In the data rows, the value 500 means zero.
Here are some points, one per row:
"629 510 542 505 506 365 334 562 531 501 692 731 489 675 611 408 782 484 446 605 626 688 320 435
 580 462 645 395 582 609 388 803 389 653 549 446 437 466 162 641 598 484"
"635 458 677 633 517 575 378 467 438 605 550 572 495 621 445 482 797 498 367 477 528 546 712 610
 360 526 419 470 670 619 689 363 583 428 441 532 494 481 423 535 402 352"
"521 312 364 598 739 655 514 503 529 486 386 464 505 652 544 416 686 522 533 564 527 412 327 460
 524 576 471 436 520 568 493 386 818 530 621 570 489 175 520 566 445 523"
"500 604 484 262 699 590 576 285 666 544 382 379 577 409 661 477 576 674 389 343 469 283 505 362
 442 496 421 445 392 626 450 614 482 572 636 685 735 506 297 389 294 641"
"629 345 272 520 611 583 452 529 394 263 420 565 435 403 444 627 416 481 538 411 567 320 470 588
 522 611 454 467 562 443 523 452 445 439 544 417 126 561 561 361 520 590"
"706 794 378 677 380 677 586 247 464 412 496 366 635 478 591 486 496 650 720 449 608 477 577 473
 335 525 440 660 595 327 345 620 396 313 503 494 544 533 598 815 531 581"
"639 498 390 446 584 450 456 302 562 408 548 537 477 543 600 194 643 570 564 322 369 503 417 673
 526 344 544 346 412 642 343 401 615 508 546 315 471 632 594 584 394 419"
"532 158 476 554 535 472 612 593 420 510 448 400 401 498 647 512 253 588 320 530 532 581 475 506
 565 562 573 512 749 554 671 495 336 466 445 440 605 575 413 649 483 414"
"550 427 441 499 235 620 536 588 407 274 519 556 497 510 536 275 497 545 441 424 644 409 644 403
 544 679 650 489 488 319 451 427 397 403 461 458 404 424 365 538 444 711"
"521 609 421 530 537 371 493 401 442 463 500 475 418 343 515 409 384 358 390 584 439 647 436 386
 566 576 376 474 321 639 243 397 494 586 481 331 401 384 689 373 367 572"
"626 376 572 307 420 205 441 490 748 355 414 650 334 332 599 501 620 509 675 763 351 617 469 536
 307 592 425 611 536 522 539 512 562 189 575 463 716 301 767 367 626 743"
"343 513 98 375 403 490 664 594 461 582 442 420 571 334 445 505 519 454 358 302 359 504 302 270
 323 336 455 572 536 599 545 474 558 475 303 571 457 450 345 633 523 521"
"507 440 291 308 483 518 680 371 664 767 489 667 555 729 441 618 498 632 407 362 377 560 714 416
 479 458 499 492 437 479 614 341 447 599 530 441 398 349 582 442 673 460"
"332 454 462 581 480 373 486 624 357 396 370 556 524 776 340 541 571 636 415 516 560 603 822 463
 571 316 348 749 391 361 346 589 487 365 535 770 515 420 481 578 491 387"
"722 398 587 582 338 354 430 354 442 769 512 315 385 517 361 406 333 655 642 412 395 572 489 400
 634 354 435 569 632 491 595 682 612 468 349 455 499 410 392 252 502 397"
"591 710 621 560 417 453 560 535 270 371 600 573 909 632 723 445 513 296 593 287 278 281 415 418
 698 457 630 691 519 594 534 559 568 497 474 363 637 468 610 339 552 341"
"435 434 543 460 594 558 526 773 599 494 253 269 601 465 648 439 595 584 492 572 446 416 514 731
 438 442 585 541 382 606 351 525 743 547 496 155 545 388 397 263 503 401"
"521 476 583 434 377 433 367 394 612 444 412 584 570 491 735 513 479 368 603 333 388 613 626 787
 588 319 551 445 646 531 495 645 514 422 497 415 457 654 435 380 230 537"
"692 484 444 494 464 384 424 576 746 562 429 446 655 653 417 522 551 324 629 653 577 258 518 402
 606 664 372 608 421 414 636 426 299 477 283 350 498 641 591 438 334 447"
"459 328 636 491 378 461 480 433 446 604 328 352 545 419 307 500 564 610 348 444 379 479 506 620
 468 497 527 454 237 574 599 695 667 645 636 371 372 671 566 519 408 650"
"344 564 664 561 579 743 472 592 490 551 656 476 655 335 482 450 446 536 503 644 503 462 558 463
 598 349 455 449 578 462 680 581 319 426 548 529 346 371 747 463 496 648"
"461 650 534 648 477 501 416 561 775 586 518 480 467 413 529 610 616 302 691 634 521 566 476 436
 490 462 343 496 566 275 397 366 326 719 526 350 425 584 366 531 347 415"
"437 637 405 336 281 332 600 414 585 422 512 362 461 590 490 593 507 548 315 517 584 517 497 594
 444 567 261 623 395 415 662 506 652 559 396 408 401 221 341 575 409 454"
"759 660 504 492 494 356 653 498 263 644 422 293 543 421 571 465 406 381 403 666 496 554 523 244
 231 550 613 356 445 350 537 561 679 502 600 526 407 656 752 480 502 431"
"505 604 589 667 576 354 721 359 493 254 280 442 458 478 499 422 552 455 686 557 375 535 469 602
 455 512 615 379 580 549 618 477 451 324 333 528 412 548 256 514 583 456"
"461 523 634 518 650 585 327 521 512 654 554 606 438 529 601 452 336 654 600 429 646 548 655 390
 229 568 730 622 547 550 472 324 641 398 233 506 346 243 470 395 470 432"
"342 738 698 166 657 678 333 371 378 237 498 331 368 486 84 488 558 684 503 593 566 729 520 195
 525 585 681 457 529 392 545 606 426 598 432 401 642 634 599 563 241 381"
"727 669 457 399 542 443 388 555 302 639 687 400 362 617 463 628 466 431 315 693 474 332 433 675
 468 342 524 523 522 531 432 576 457 557 523 583 524 485 341 291 318 601"
"436 488 554 528 461 416 653 711 432 560 638 593 570 342 272 576 639 542 419 421 282 449 755 525
 518 615 429 332 577 761 248 556 480 350 468 556 541 604 491 553 501 436"
"468 436 701 519 463 633 364 587 521 375 577 509 646 506 553 442 389 402 269 355 453 604 415 635
 354 514 603 645 567 325 536 512 528 587 698 487 505 646 443 624 694 522"
"430 469 425 592 579 627 700 571 563 441 455 465 524 679 492 501 299 360 577 509 412 804 541 567
 486 717 572 528 337 577 567 575 579 529 389 614 486 534 511 496 568 553"
"493 324 669 559 560 321 714 438 521 441 466 554 778 478 456 601 400 622 571 510 658 486 569 307
 603 562 340 416 495 472 489 515 504 647 670 498 380 622 595 654 436 496"
"340 380 481 607 307 588 381 305 521 324 696 333 518 586 356 379 398 364 597 623 381 441 390 433
 348 490 285 393 495 707 594 498 402 580 484 465 716 409 435 304 744 346"
"387 471 341 505 484 554 423 578 506 553 548 505 504 488 837 671 460 468 523 556 605 574 589 529
 499 390 542 368 439 433 618 419 510 494 384 430 517 527 520 555 532 520"
"537 318 569 576 571 511 407 545 612 474 635 476 317 419 594 310 206 659 269 515 558 347 626 493
 582 719 307 324 364 332 508 785 529 494 478 588 566 451 444 581 644 467"
"449 359 616 444 505 618 676 361 371 393 406 525 386 516 435 626 339 454 495 684 375 452 601 401
 421 402 383 677 665 557 233 577 476 546 591 307 489 512 346 396 642 552"
"199 533 236 590 518 315 164 498 357 514 505 500 765 674 445 561 570 287 548 520 546 432 552 703
 376 620 411 378 576 297 411 622 535 575 467 623 634 481 548 527 535 654"
"298 446 582 629 522 335 386 480 519 466 717 560 524 666 519 555 552 851 392 445 332 407 261 282
 562 643 564 728 647 390 545 302 568 545 585 353 522 736 461 537 412 694"
"591 407 586 437 407 493 324 511 421 430 507 512 500 988 363 565 349 379 643 538 421 464 489 220
 473 357 560 201 411 538 426 384 286 498 494 598 506 355 550 743 448 734"
"546 485 583 664 309 713 596 442 542 686 305 854 605 475 315 585 523 606 422 662 511 421 126 507
 590 355 600 508 326 343 438 586 584 437 418 609 415 390 544 511 394 385"
"541 592 371 764 530 720 448 591 763 543 538 529 336 581 453 544 464 499 469 248 658 548 520 519
 525 500 208 602 477 544 471 606 487 305 739 650 417 656 402 279 516 604"
"503 470 568 518 484 690 595 481 617 564 330 354 546 471 584 508 491 385 600 903 401 492 704 381
 550 300 434 528 534 468 345 407 341 497 453 526 478 475 517 583 710 539"
"581 481 253 457 379 374 734 422 449 544 608 371 569 594 213 549 658 696 683 609 709 517 526 586
 471 527 730 444 783 465 365 651 462 624 671 603 623 349 507 206 549 451"
"555 461 505 359 556 449 499 477 582 312 415 420 441 504 694 441 642 522 429 484 590 353 476 641
 609 497 628 490 542 397 576 392 480 468 693 626 249 462 737 465 568 297"
"561 570 491 413 550 481 553 739 528 640 382 510 677 467 356 410 486 489 532 476 710 655 353 435
 335 419 461 580 467 965 794 512 413 589 663 534 467 423 461 530 399 504"
"371 233 349 576 617 315 258 546 456 726 376 457 428 452 423 234 593 444 543 298 656 455 460 428
 337 372 658 481 416 434 387 381 403 483 406 551 683 839 527 396 541 424"
"476 727 352 685 487 588 469 645 431 348 320 579 483 625 674 498 363 782 539 605 539 391 492 754
 261 582 551 353 459 579 603 432 377 546 451 486 609 613 586 471 432 559"
"436 615 356 553 579 535 485 379 451 560 394 740 601 374 595 513 567 562 292 404 535 654 407 490
 605 601 564 541 423 510 653 635 390 588 472 357 493 425 462 321 696 546"
"430 816 519 636 400 438 498 604 522 673 484 420 234 464 529 372 499 463 536 487 434 553 503 563
 755 630 704 401 511 545 451 367 525 467 661 388 555 270 377 608 480 513"
"518 403 366 432 585 541 487 393 598 429 802 519 551 373 358 579 359 533 467 479 458 423 510 447
 353 511 632 451 200 572 323 568 539 392 583 393 436 472 526 667 468 260"
"270 580 612 406 309 528 726 514 704 504 455 684 198 651 468 433 445 304 415 373 539 544 478 421
 336 381 460 502 621 392 512 673 605 522 627 513 510 545 623 519 299 366"
"458 625 547 681 636 328 429 552 627 546 559 646 553 405 475 415 378 513 410 540 603 394 535 414
 568 365 453 470 767 648 413 539 696 741 362 599 451 407 731 694 551 535"
"620 419 540 348 506 497 821 597 506 501 682 677 525 441 395 454 399 538 433 464 636 353 383 649
 556 341 588 412 481 354 658 339 426 603 364 488 531 561 372 535 532 593"
"357 416 520 699 441 544 598 371 439 507 652 523 359 332 543 549 653 365 613 674 453 307 719 408
 471 546 783 590 419 537 657 413 573 489 663 447 425 651 355 456 444 636"
"540 545 526 413 598 634 688 396 239 568 613 584 603 561 711 325 528 533 527 682 449 706 336 658
 538 710 221 523 570 382 440 201 469 506 624 601 364 589 522 452 328 457"
"727 377 550 478 475 652 460 565 651 420 485 417 513 396 173 572 536 469 454 363 322 760 575 598
 395 570 581 518 590 482 401 393 611 686 383 749 618 392 490 487 456 625"
"345 659 707 494 611 399 704 271 662 394 527 429 512 489 159 452 530 391 482 467 698 471 449 564
 697 350 508 578 438 534 353 275 632 351 421 323 581 580 390 549 697 648"
"521 540 594 289 533 567 340 518 410 600 459 762 426 191 596 464 453 366 569 384 665 407 519 659
 539 532 625 475 510 523 427 470 591 439 456 534 604 508 409 302 459 436"
"478 530 818 535 659 398 474 456 278 538 378 492 317 502 500 417 506 492 656 341 315 399 470 611
 283 556 282 627 341 401 598 601 237 618 517 575 213 383 433 702 736 559"
"409 392 436 364 540 703 565 667 425 570 538 571 450 394 422 511 445 458 707 414 499 336 523 596
 583 772 489 579 608 389 492 633 357 576 602 508 640 430 632 705 347 436"
"553 539 587 509 308 432 378 558 442 451 380 485 430 366 573 668 527 614 648 440 498 613 476 411
 462 571 471 700 519 636 430 421 464 740 426 614 550 530 641 622 556 424"
"295 390 609 505 482 446 371 518 500 462 524 368 726 354 677 703 415 535 555 365 487 546 387 356
 571 491 532 327 548 406 497 433 391 314 521 689 309 402 357 329 339 465"
"483 609 550 438 352 599 589 680 585 394 468 555 317 472 663 484 650 603 419 290 369 458 495 412
 542 521 466 216 495 556 466 402 509 576 415 573 545 701 672 319 715 478"
"612 530 672 349 459 569 464 461 339 672 572 336 558 479 593 588 702 387 415 372 726 605 436 478
 459 551 303 342 454 424 508 613 469 229 339 377 508 327 712 539 503 546"
"536 597 449 629 882 343 583 668 577 443 624 511 489 406 388 625 599 431 461 398 338 610 471 541
 493 361 517 525 486 305 423 516 319 377 490 242 635 461 578 452 495 435"
"396 592 627 374 320 440 569 599 498 619 681 483 554 533 597 553 306 570 692 568 657 576 397 759
 599 440 570 451 254 572 544 399 523 376 652 585 670 666 501 585 689 417"
"410 393 424 310 627 616 520 546 562 562 620 408 456 580 715 465 518 402 587 753 439 589 547 522
 567 670 673 622 482 548 522 762 710 604 172 662 269 785 528 469 523 543"
"542 637 529 618 502 367 509 454 608 419 432 502 578 435 634 568 484 235 356 700 443 376 481 367
 533 543 500 636 455 477 588 419 395 427 490 605 885 453 400 515 469 288"
"551 344 367 677 419 502 474 523 357 353 736 446 409 403 589 571 625 548 640 422 548 549 526 548
 696 233 369 515 292 419 606 432 513 645 461 606 603 368 647 470 442 645"
"526 423 455 485 585 532 547 385 296 564 375 512 315 633 647 788 449 451 484 375 680 382 447 543
 645 606 463 465 569 593 481 483 643 448 554 465 591 626 482 591 589 495"
"475 456 392 486 444 482 211 325 618 676 409 416 433 515 384 533 493 434 190 557 488 564 544 677
 703 482 652 740 610 694 458 449 327 418 511 639 473 552 623 620 534 528"
"623 554 247 266 509 588 262 575 398 447 412 640 445 389 252 459 451 565 585 640 340 518 557 427
 636 355 286 488 589 478 748 445 776 409 535 496 438 599 254 607 701 396"
Along one direction, these points spread out more than along any other. Take the direction at right angles to it along which they spread out most. Go by this last direction. Where along it does each point below lie, from 0 to 99? The average is 50, and the first point in the table lies past the average. One standard deviation of the points above along it is 16.
"526 423 455 485 585 532 547 385 296 564 375 512 315 633 647 788 449 451 484 375 680 382 447 543
 645 606 463 465 569 593 481 483 643 448 554 465 591 626 482 591 589 495" 43
"521 609 421 530 537 371 493 401 442 463 500 475 418 343 515 409 384 358 390 584 439 647 436 386
 566 576 376 474 321 639 243 397 494 586 481 331 401 384 689 373 367 572" 56
"387 471 341 505 484 554 423 578 506 553 548 505 504 488 837 671 460 468 523 556 605 574 589 529
 499 390 542 368 439 433 618 419 510 494 384 430 517 527 520 555 532 520" 32
"537 318 569 576 571 511 407 545 612 474 635 476 317 419 594 310 206 659 269 515 558 347 626 493
 582 719 307 324 364 332 508 785 529 494 478 588 566 451 444 581 644 467" 32
"449 359 616 444 505 618 676 361 371 393 406 525 386 516 435 626 339 454 495 684 375 452 601 401
 421 402 383 677 665 557 233 577 476 546 591 307 489 512 346 396 642 552" 53
"430 816 519 636 400 438 498 604 522 673 484 420 234 464 529 372 499 463 536 487 434 553 503 563
 755 630 704 401 511 545 451 367 525 467 661 388 555 270 377 608 480 513" 61
"410 393 424 310 627 616 520 546 562 562 620 408 456 580 715 465 518 402 587 753 439 589 547 522
 567 670 673 622 482 548 522 762 710 604 172 662 269 785 528 469 523 543" 45
"507 440 291 308 483 518 680 371 664 767 489 667 555 729 441 618 498 632 407 362 377 560 714 416
 479 458 499 492 437 479 614 341 447 599 530 441 398 349 582 442 673 460" 62
"581 481 253 457 379 374 734 422 449 544 608 371 569 594 213 549 658 696 683 609 709 517 526 586
 471 527 730 444 783 465 365 651 462 624 671 603 623 349 507 206 549 451" 74
"553 539 587 509 308 432 378 558 442 451 380 485 430 366 573 668 527 614 648 440 498 613 476 411
 462 571 471 700 519 636 430 421 464 740 426 614 550 530 641 622 556 424" 44
"344 564 664 561 579 743 472 592 490 551 656 476 655 335 482 450 446 536 503 644 503 462 558 463
 598 349 455 449 578 462 680 581 319 426 548 529 346 371 747 463 496 648" 25
"635 458 677 633 517 575 378 467 438 605 550 572 495 621 445 482 797 498 367 477 528 546 712 610
 360 526 419 470 670 619 689 363 583 428 441 532 494 481 423 535 402 352" 59
"345 659 707 494 611 399 704 271 662 394 527 429 512 489 159 452 530 391 482 467 698 471 449 564
 697 350 508 578 438 534 353 275 632 351 421 323 581 580 390 549 697 648" 75
"436 488 554 528 461 416 653 711 432 560 638 593 570 342 272 576 639 542 419 421 282 449 755 525
 518 615 429 332 577 761 248 556 480 350 468 556 541 604 491 553 501 436" 68
"639 498 390 446 584 450 456 302 562 408 548 537 477 543 600 194 643 570 564 322 369 503 417 673
 526 344 544 346 412 642 343 401 615 508 546 315 471 632 594 584 394 419" 69
